One turn sends every row of this set to another row. A few are shown first. Where does it send the rows asked after them?
doba: [  8 -15 -21  15   1   4   4 -16  19 -11 -10   1   6  15 -22  11 -13]
Fak: [  4   4 -23   9   5  12  -3 -17  13 -16   3  -2   6  10 -28   5 -12]
Burel: [ -4  -3  18  13  -8  -1 -12   3 -25  14   8  11 -13   2   5   6 -10]
fifi: [  4   0   5 -20  10  -4  13  19  17  13 -21   4  15  -9  17  16   3]
vulo: [  7  -1   8   0   6   7  -8   6 -32   5 -16  15 -13  -1   9   3 -17]
zan: [ -8  17  16 -21   6   6   9  -4  11  10   8 -12  10  -6  14  10   7]
Kifu: [  1  -4  -2  13   3  13  -3  16 -31  27  -3  11   0   7   6   3 -10]
nezal: [  2  11   5   2   5  10 -14  12 -33   7  -1  13  -9  -3   3   0 -13]
sez: [ -5   7  -1   3  -7   4  -2  -8   7  -2  22 -22 -11 -14 -14  -5 -10]
Mep: [ -5  -9 -16 -13  -4  -5  -9  22   8  11   0   5  10  37  13  -2  10]
vini: [ -4   4  21 -22   4   0  14 -10  14   7  -6 -10   4  -3  21  14   3]
siv: [  1 -15   1   5  -4   8  13 -22   8   4   3 -26 -13  -1  -3  -3 -13]
dola: [ 14 -21  -7  -5   5   5  14  -8   7  -6 -25 -14 -14  -8  -1  -1 -21]
Gosiv: [ 13 -22 -13   4  -1 -11   7  19  15   0 -23   1  -7 -17  -8   4 -16]
Zibab: [  1 -11  12  15  -6  -6 -10  15 -22  15  -6  20  -9   1   6   8 -12]
Bak: [ -7 -10  -5 -16  -6  -1  -7   3   7   6   3  -4   2  42  17  -4   8]
vamal: [  6  -3 -25  14   0  -2  -6  -1  20 -14  -3   9   8   4 -29  10 -11]
mev: [  2  -1 -26  17   1   6  -3  -6  18  -6   6   2  12  11 -29   9  -9]
tapar: [ -4  10 -17 -27   5   5 -16  18   1  -3   1   2   5  29  10  -9   6]
ligeb: [ -9  19   8 -16   5   3   6  14  14  18  10  -6  18 -10  10  12   9]
sig: [-10   4   0 -20  -9 -12 -21  10   8  -9  10   3  -4  29  12  -5   8]
Nanib: [  1  -2 -11 -29   5   3 -10   7   2  -8 -13   2  -2  34  18  -7   2]
mori: [ 11  -7 -28   9   7   6   0  -5  16 -15 -15   7   7   9 -24   9 -14]
Vumis: [  2  -7  15 -20   7  -2  18   2  17  11 -20  -3   8  -2  22  17   1]
tek: [ -3  11   3 -16   6  -5   6  25  16  16  -5   4  19 -13  11  16   7]
Gole: [  6 -10 -25  11   0  -1   6  30  11  17  -3  -4   8 -15 -15   1  -9]
kosir: [ -2  -8  -4 -20  -6 -17 -17  19  11  -8  -8  12  -4  28  15   0   4]
Vivag: [  4  -5 -14  11   0   2  -2 -20  18 -20  -2   1   0  10 -24   9 -14]
Tet: [  2  -9   7  10   2  15   1  -1 -31  21  -4   5  -6  12  10   3 -12]
nilar: [  0  14 -22   1   3  10  -1  17   3   7  14 -15   4 -20 -19  -6  -9]

Fak moves to Vivag
sez moves to siv
Bak moves to Nanib
Now these:
zan moves to vini
nezal moves to Burel

One turn sends every row of this set to another row. A few are shown first. Where does it send the rows asked after them?
Mem: [  9 -10 -29  16  -4   7   1  14  27   6 -31 -11  -9 -24   1  29]
Moloz: [ 28 -23 -15  18   0  21   4  17  20   0 -30 -13  -3 -11 -14   5]
Delek: [-26   5  -2  -1   1   2 -19  19  34 -13 -25  13   2   8 -18   5]
Suvu: [-27  -2  -5   7 -23  33  16   7  34  15  -5 -16   5   4 -15  -3]
Kad: [ 10 -18 -23  24  -8   8   5   7  17   6 -30 -15  -8 -24  -4  30]
tuf: [ 29 -13 -20  16  -4  15   0  12  25  -7 -26 -15   8  -8  -9  13]
Nolad: [ 27 -12 -23  10   2  17  -2  21  30  -4 -28 -10   1 -10  -8   9]
fofi: [  8 -17 -26  17  -1  11   4  17  24  10 -33  -9 -16 -26  -3  25]
Nuka: [-41 -22  17  17  -7  -3   1  16  28   7 -32 -13 -15  -2   1  18]
mado: [-41 -22  18  20 -11  -4   1  11  26   5 -31 -15 -11  -1   1  21]
dovuf: [-27  -3  -4   7 -22  33  17   8  34  16  -6 -16   4   3 -16  -4]
mitod: [-41 -11  10  10  -7  -7  -6  19  38   3 -31 -11 -10   0   7  22]
Fadug: [ -3  10   2  14   1   8   8  23  44  11 -31   8  -6  35 -15  11]
pilu: [-27   1  -7   4 -22  32  14  10  37  14  -5 -15   6   4 -13  -3]
vizi: [-24 -21  17  21  -8   7  -3   2   7  -9 -25   4  -2   8 -31   1]
nasef: [-23  -1   6  14 -12  -2 -13  -1  19 -19 -20   2  15  12 -21  12]
gon: [ 27 -21 -18  14   3  22   2  21  25   0 -30 -10  -6 -12 -12   5]
sete: [ -1  -5  13  30  -9   8  18   7  26  10 -30  -1  -2  35 -23  12]
Nodi: [-42 -14  12  11  -4  -4  -4  21  37   6 -32 -10 -14  -2   5  19]
voluf: [ 29 -18 -17  19  -5  17   2  10  20  -6 -27 -16   6  -8 -12  11]
sesok: [-26 -22  16  14   0  11  -4  12  12  -4 -28  10 -12   4 -31  -5]
raz: [  0   3   9  28 -11   4  14   5  30   6 -28  -2   6  37 -19  17]
mubu: [-27 -15  10   6   5  12  -9  22  23  -3 -30  15 -16   4 -27  -6]
zezap: [-23 -12  13  21 -12   2  -7  -4  10 -16 -22   1   9  10 -27   8]
rati: [ 27 -16 -21  11   4  20   0  23  29  -1 -30  -9  -3 -11 -10   6]
Rudek: [-27  -3  -5   6 -21  34  16  10  35  16  -6 -15   3   3 -15  -5]
nevit: [ 10 -14 -26  22  -8   7   4   7  20   4 -29 -14  -5 -23  -2  31]
volas: [  8 -21 -23  20  -3  12   6  14  19  10 -33 -11 -16 -26  -5  25]
bavir: [-40 -18  16  20 -12  -7  -1   9  27   2 -29 -17  -6   1   3  24]
poso: [-28  -2  -6   5 -21  33  15  11  36  16  -6 -14   3   3 -15  -5]
saku: [  9 -11 -28  19  -7   6   1  10  24   4 -29 -13  -6 -23   0  31]
zik: [ -1  10   4  23  -9   3  10   9  37   5 -28   0   7  37 -15  18]
neru: [  9 -21 -22  23  -6  10   7  10  17   9 -32 -13 -14 -25  -5  27]
mize: [ -2  13   1  17  -4   4   8  17  44   7 -30   4   2  36 -14  16]
lunul: [-27  -4   2  -1   6   7 -15  25  32  -7 -28  16  -9   6 -21  -2]
tulog: [-42 -19  15  14  -5  -2  -1  20  32   7 -33 -11 -16  -2   3  17]
ranag: [-24   6   0   5  -6  -2 -18   8  29 -18 -22   8  12  11 -17  11]
limup: [-27   0  -7   4 -21  33  15  11  38  15  -6 -14   4   4 -14  -4]
Maso: [-40 -13  13  17 -12  -8  -3  10  31   0 -29 -16  -3   1   5  25]
rago: [ 29 -22 -15  20  -3  19   4  12  18  -3 -28 -15   2 -10 -14   8]
Bage: [-27   1  -7   5 -23  32  15   8  36  14  -5 -15   7   4 -14  -2]
fuv: [-41 -10  10  13  -9  -8  -6  14  36   1 -29 -14  -5   1   7  25]
non: [-27  -1  -6   6 -23  32  16   7  35  15  -5 -16   7   4 -14  -2]
vipe: [ 28 -11 -23  12  -1  15  -3  17  29  -6 -27 -13   6  -8  -7  12]
tiz: [  8 -13 -29  15  -2   9   1  17  27   8 -32  -9 -13 -26   0  27]
rabos: [ -3  -6  10  22   1  13  16  20  33  17 -34   7 -15  32 -22   5]
bavak: [ -2  -8  14  28  -4  12  19  13  27  15 -32   3 -10  33 -24   8]
gefa: [ -4   2   5  16   2  12  12  25  41  16 -34   9 -13  32 -19   6]

nevit moves to saku
Rudek moves to dovuf
Now these:
rabos moves to bavak
sesok moves to vizi
Nuka moves to mado
gon moves to Moloz

One turn sends every row of this set to another row. A few are shown first. Where does it send the rows asked after them?
Kupu: [  7 -19   8  18 -15   6 -23 -23  18 -10   2   7]
faza: [  2 -31 -12   0   2  -9   9 -16  -5 -13   2 -13]
fuzok: [ 12 -23   1  28 -15  12   3 -22  -7   3 -12  18]
Siba: [ 11 -22  28  10  -1  18 -16  -2 -12   4 -14  11]
Teb: [ -2 -16   3 -13  20  20  -6  -6  -3 -11  -1  10]
fus: [  7  -1   0  -3 -22   1  -6   8  10   5 -33  -3]
Bevul: [  0 -27  -6  19 -16 -10  -7  14  12  15  13   0]
fopef: [  1 -26 -11   6   2 -18   6 -12  -8 -12   8 -15]
gerav: [  3 -22  14  14  -3 -10   5  11  -9   2 -32  10]
vagon: [ 18  -2  10   9   1  28 -15  -7   8  21   4  -6]
lum: [  7   1  20  -1   1 -10  -5  20  15   4 -21  13]
sim: [  9   2  -4  13  17 -12  -2  -3  31  -8   7  13]
zoduv: [ -2 -24  12  32 -11 -23  -8  -4  -1  -6  -5   5]
rav: [  2   0  -1  10   7 -19   7  26   2  -6   6   2]
vabo: [ 26   3  -7   3  11 -10  -5  -2  -5  -1 -31 -12]
sazez: [  2 -19  -2  25 -13  -7  -9  16   7  21  13   0]
Zub: [ 20  -3 -23  28  14   1  12  -7   0   6  -8  13]
dubuf: [  2  -9  11   0   6  -3 -19  -7   5 -27  -4 -17]
dud: [  2 -33 -12   3   1  -7   9 -17  -8 -12   0 -12]
ref: [  5   1   2  10  13  -4  -4  -4  33 -12  10  14]
nagi: [ -2 -27  -4  19 -19  -9  -8  11  13  12  13  -2]
laga: [24  0  3  8  1 20 -9 -4 19 24  5 -9]
ganu: [  4 -19  -3 -11  21  25  -3  -3   1  -1  -9  15]
Pido: [ 14  -3   6  11 -19 -10 -18  -4   6  -4 -25 -19]
Pog: [ 11  13   8  29  -9  -2 -19   1  21   4  -2  -5]
vub: [ 14 -20  -1   3  14 -19  -8   4   7   7 -36  -6]
Ginil: [ -1 -17   1 -11  21  18  -5  -5  -6 -10  -6  14]
kadiz: [ 20  -1 -26  21  17  -2  10  -6   2   0  -1  13]
nebe: [ 21   4   8   7   3  26 -11  -7  10  19   2  -7]
movoz: [ -1 -23 -13   3   5 -17   7  -7  -8 -11  12 -12]
Moni: [  6 -15   9  12 -13   0 -22 -23  22 -14   0  11]
Febi: [ 15  15   6   5  15  12  -1   1   3   0 -12  23]
tor: [  7 -18  -5  -9  25  23  -1  -2   0   1  -9  15]
lono: [  5 -20  -4  25 -11  -7  -6  13   2  23  16  -2]
sus: [ 22   2   3   5   1  18 -10  -3  21  22   7  -8]
leso: [ 15 -12  -6   9  10  -9   0 -21 -21 -15 -16   9]
Giki: [ 31   0  -6  20  -3   1  -3   5 -18  17  -5  -7]
lanav: [ 19  -6   9 -16  -3 -15  -4   1  10   8 -27   6]
tivu: [  1 -16   5  17  -5  -5   6   8   9   7 -37 -13]
Ral: [ 14 -26  -2  30 -10   8   7 -18  -9   6  -6  19]

lanav moves to fus
Febi moves to Pog
ganu moves to laga
Now these:
nebe moves to sazez
Pido moves to gerav
kadiz moves to ref
Siba moves to Giki
Moni moves to fuzok
tor moves to sus
vagon moves to lono

One turn sends every row of this set to another row. A few are shown first. Where does it send the rows asked after them?
mida: [ -1   4  -7  13   3   9  -9  -1  22  -7  -9  20  -5 -27  -6   4 -12  -6
   1  -2   8   2   3  13]
ziler: [ 21   7  -7   9  -2 -12  11  24  34 -10 -13  -4  -9 -13  -3  17  -3   4
  -6   7  -3  27 -11   4]
tabap: [  9  -3  -2  11 -18 -22  10 -10 -26   3  -4  18  -5  35  -8   0  19  -4
  -2  19   7  -7  12  10]
nav: [ 11  12 -19  16 -24 -23   5   4 -16  -6 -17  26   7  19  -8  -3  28  17
   9  17  10 -25   1   1]
Mitu: [ -2  -7  -8   9  -5 -19   4 -13  35   0   1  18 -20 -24 -11  24   1   4
   8   8  11   7  -2   6]
tanuk: [  3  16   1  16   2 -16  15  13  44  -9   8   7  -3 -21  -8  11   0   1
  -4  24  -2  14   8  24]
muv: [  8  15  -1  -4 -21 -10  42  10   7  -8 -21  -2  -5   5 -11  28   9   1
  14   5 -22   6  21   1]
vizus: [ -2  -1 -18  -8 -12  -9   1  11  39  -8   1   5 -20 -14   0  12   8 -14
   7   3  12  -2 -13  -2]
mazu: [  5 -11  -3   8 -21  -6  30  20 -12 -12  -8  35 -13   2  -3   8  35  14
  18  18   5 -18   5  16]
sulik: [ 16  22 -12  15 -14 -37  23  23  -9   8  -2  20  -4  17 -20  16  16  23
   5  15  17  -6  -5  11]
rito: [ 15  17   1   3  -5 -31  18  15  25  -5  -6  -4  -6   5  -5  13   3 -24
 -12  25   8  21   1 -15]
Gopi: [  5   0  -4   0  -3   6  -4   2  37  -7   5  21 -12  -4   8   1   1  -9
  15 -14  -8   2   3   8]
mato: [  5   3   2  12  -4 -27  19  12  35   7 -15  -9   3  10  24  -2  15 -15
 -18   4  -4   4  10   5]
leni: [ 17   2  25  37 -10 -10  12  17   8 -16 -13   0 -16  -8 -17   4  -6   0
   5  11  -7  13   8  20]
Matu: [ 18 -11   2   5 -32  -2  15  16 -24   2  -7  14 -24  -6  -5  -2  22  -2
   0  23  10 -13  16  10]
siku: [  9  11  28  12  -8 -18  34  30   8  -2 -21  15  -3 -11   3  24  16 -11
  -3  17  17  12  11  -4]
lared: [  9  43  13  12  -3 -19  11   0  38 -15  -4  20  13 -11  -3   1  12   1
  -1  24  -4  -4  15   0]
Pemil: [ 15 -11  -5  -3  -3  -1   5   5  14 -13 -10  24  12  21 -11   7  15  -3
  -4  13  22 -31  -7 -11]
rafaf: [ 23  35  -1  11 -27 -13  13  31  13  -6  -8  16   7 -20  -2  10  14   1
   6  15  -1  -5  40  10]
tusar: [ 15   3  -1  21 -25  -9  17  11 -10 -17 -28  26 -33   1   2  -3  33  -4
   4  17 -11 -17  15  17]
rigab: [ 15   6   4  20 -17 -17   0  -1  -9   1 -25  33  -1  19  -6   3  35 -21
  -4  27   5 -26  -1   4]
benu: [-12   8   1  10  -7 -13  -1  -5  36  -9   4   7 -22 -22   3  -9  -4   5
   1   2   9  -6   6   0]
tes: [ 22  28 -25   5  -2 -30  10  10   6   4  17  22   0   8 -11  -3  15 -12
   7  -6  19 -12   5  15]
goga: [ 17  21  15  15  -9 -17  14  -4 -15  19  -3  13  -6  11 -28   5   2 -11
  -7  24  -3 -12  17  22]
bir: [  9  17  -2  31 -20  13  19  34  25  -2  -2  19   1  -5  -8  14  20  -9
  14  20 -13   5  -6  26]
dob: [ 20   9   2  -1  -7 -33  12   3  46   1  -8   8  22  -9   9   3  29   0
  11   9   6 -10  10  15]
Mit: [  9  -4 -11  10 -24  -9  14   4 -11  -2 -17  12 -13  -8  -6 -15  48 -15
   3  31  -4  -4  11  10]
Bapul: [ 24   8 -12  27 -22  -8  34   3  -9  17 -29  21   5  -8   6  17   8 -12
   9  15   5 -13 -17   6]
serel: [ 13 -28  -3   9 -15 -18   9  24 -17 -12  -3  20  -3   7  -5  -3  31   1
   4  17  -3 -10  17   7]
ker: [ -1   3 -33  14 -12   1  -3  10  34   0  -3  19 -17  -8   6  20   1  -2
  -5  -3  -8   7  -3   5]
bem: [  2  -2   5   7 -21 -11  10   3 -12 -22 -17  20  -8   0   4   2  49  18
  -6  11  -7 -16   6  12]
buped: [ 16   7   3  14 -39  -6  15  15  14  -1   1 -10 -11 -15 -19  29  12  23
   6  20  -2   1  -7   9]
mise: [ 24  22 -10  31 -27 -30  19   2 -13  -4 -11  17  -4  -5  13  22   5  11
  -5  10  20  -8   3  28]
leti: [ 21  15   8  20   8 -28  15   5   9   8 -14  29  -8   5   2   0  13  -2
  -7 -15   6 -21 -14 -15]
Goboz: [ 17  10   4   1  -6  11  11   7  38   1  -3   5  10 -22  -9  15  -5   9
   0  11 -20   6   0   8]
pomu: [ 26  30   0  21  -9  -8  14  17   0   9 -36  30  -3  15 -13  13  21  -4
  -3   9 -16 -20 -14   6]
gimu: [ 18   7 -27  17 -17 -17   3   0  13   0  -7   9 -13  18  -4 -23  12  -2
 -13  22  21  -6  11 -15]
binez: [ 20   0  -4  29 -17 -20  27  -4  -8   2  -8  23   5   4  -2  23  -9 -12
   7  15 -10 -25  16  28]
Nog: [  8   4  -7 -14  -5 -15  15   5  18  -7 -16 -23  24  -2   1  -4   2   0
   0  -1   6  -8  10  11]
beri: [ 12  13  -2   8  -6 -12  11 -32  24 -15  -6  27 -10  28  -2  -1  29  -2
  -2  14   5 -11  10  13]
toz: [ 20  19  -4 -14  -6  -4  14  13  20 -10  -1   6  22  13  -6  15  -3   9
   7   1 -13   6   5 -12]
dip: [  3  22  -6  -2  -7 -17  21 -18   5  10   2   3  -9   7 -15  11   7 -19
 -14   3  -7 -32   0   3]

Pemil moves to bir
ziler moves to nav
Now these:
Gopi moves to tusar
leti moves to rafaf
toz moves to pomu
Mitu moves to serel
Nog moves to Bapul

